A =
[[ 36  41  69   4 -44]
 [ 35 -30  40 -28 -18]
 [-75 -72  54  24 -76]
 [ 14  84  29  18 -30]
 [ 72  17  31 -55  30]
 [ 41  55  38  12  17]
 [ 52  25 -19 -60  60]
 [-30  31 -39  55   6]
 [ 26  12  12 -49  54]
 [ 41  48 -28  26   1]
 [-20  31  63 -65 -98]
 [  4 -61  45   9  79]
 [-59 -29  48  11 -76]
 [ 21  54   5 -19  29]]
Rows and columns are counted from 0.
row 0 col 0 -> 36
row 0 col 4 -> -44
row 7 col 4 -> 6
row 8 col 4 -> 54
row 9 col 3 -> 26
row 13 col 4 -> 29
row 8 col 2 -> 12
row 6 col 2 -> -19
row 10 col 3 -> -65
row 0 col 2 -> 69
row 7 col 3 -> 55
row 12 col 0 -> -59
row 5 col 1 -> 55
row 4 col 0 -> 72
row 5 col 2 -> 38
row 4 col 3 -> -55
row 12 col 3 -> 11
row 7 col 2 -> -39
row 1 col 3 -> -28
row 13 col 2 -> 5
row 7 col 1 -> 31
row 12 col 4 -> -76
row 0 col 3 -> 4
row 13 col 1 -> 54
row 8 col 0 -> 26
row 13 col 0 -> 21
row 3 col 4 -> -30
row 9 col 0 -> 41

m =
-59    6  -31    5  -66    8  -48   37   25  -81    3  -11   13
 10   13  -31   11   27  -30   17  -61    0  -35    8   -6   69
Rows and columns are counted from 0.
(0, 0) => -59
(0, 5) => 8
(1, 1) => 13
(1, 9) => -35
(0, 11) => -11
(0, 4) => -66
(0, 8) => 25
(0, 6) => -48
(0, 3) => 5
(0, 10) => 3

B =   3   94  -15   58   57  -48  -15    2   55    2   72   34
B[0] => 3
B[1] => 94
B[4] => 57
B[6] => -15

W =
[[  4 -41  29  51 -63 -21 -55  43 -14]
 [ 30 -47   7  45 -40 -32 -14  43  25]
 [ 14  -7   4  41 -17   4 -53   9   1]
 [ 15   5 -29   9 -64 -51 -39 -24  -8]
 [ 16  48  39 -13 -15  26  47  74  35]
 [  2  16 -41  -9 -63 -19 -60 -58 -37]
 [-19 -83  28  61 -64 -18   8  11   8]
 [-36  54 -98  -2  -6 -12  -7 -12   9]
 [  5  23  -5  44   8 -19  -9  39 -16]
 [ 30 -40  15 -37  81 -20  81  16 -47]
 [ -7  21 -32  39 -35 -43 -49 -45  -6]]
W[0, 0] = 4
W[2, 0] = 14
W[8, 5] = -19
W[6, 8] = 8
W[2, 7] = 9
W[10, 1] = 21
W[:, 3] = [51, 45, 41, 9, -13, -9, 61, -2, 44, -37, 39]
W[1, 4] = -40
W[5, 3] = -9
W[:, 7] = [43, 43, 9, -24, 74, -58, 11, -12, 39, 16, -45]
W[5, 0] = 2
W[5, 1] = 16
W[3] = [15, 5, -29, 9, -64, -51, -39, -24, -8]
W[5] = [2, 16, -41, -9, -63, -19, -60, -58, -37]
W[8] = [5, 23, -5, 44, 8, -19, -9, 39, -16]
W[:, 8] = [-14, 25, 1, -8, 35, -37, 8, 9, -16, -47, -6]
W[3, 5] = -51
W[:, 0] = [4, 30, 14, 15, 16, 2, -19, -36, 5, 30, -7]
W[3, 7] = -24
W[4, 3] = -13
W[2] = [14, -7, 4, 41, -17, 4, -53, 9, 1]
W[4, 2] = 39
W[7, 7] = -12
W[7, 8] = 9
W[0, 4] = -63
W[9, 6] = 81
W[4, 4] = -15
W[7, 5] = -12
W[:, 2] = [29, 7, 4, -29, 39, -41, 28, -98, -5, 15, -32]
W[9] = [30, -40, 15, -37, 81, -20, 81, 16, -47]
W[0] = [4, -41, 29, 51, -63, -21, -55, 43, -14]
W[0, 5] = -21
W[10, 2] = -32
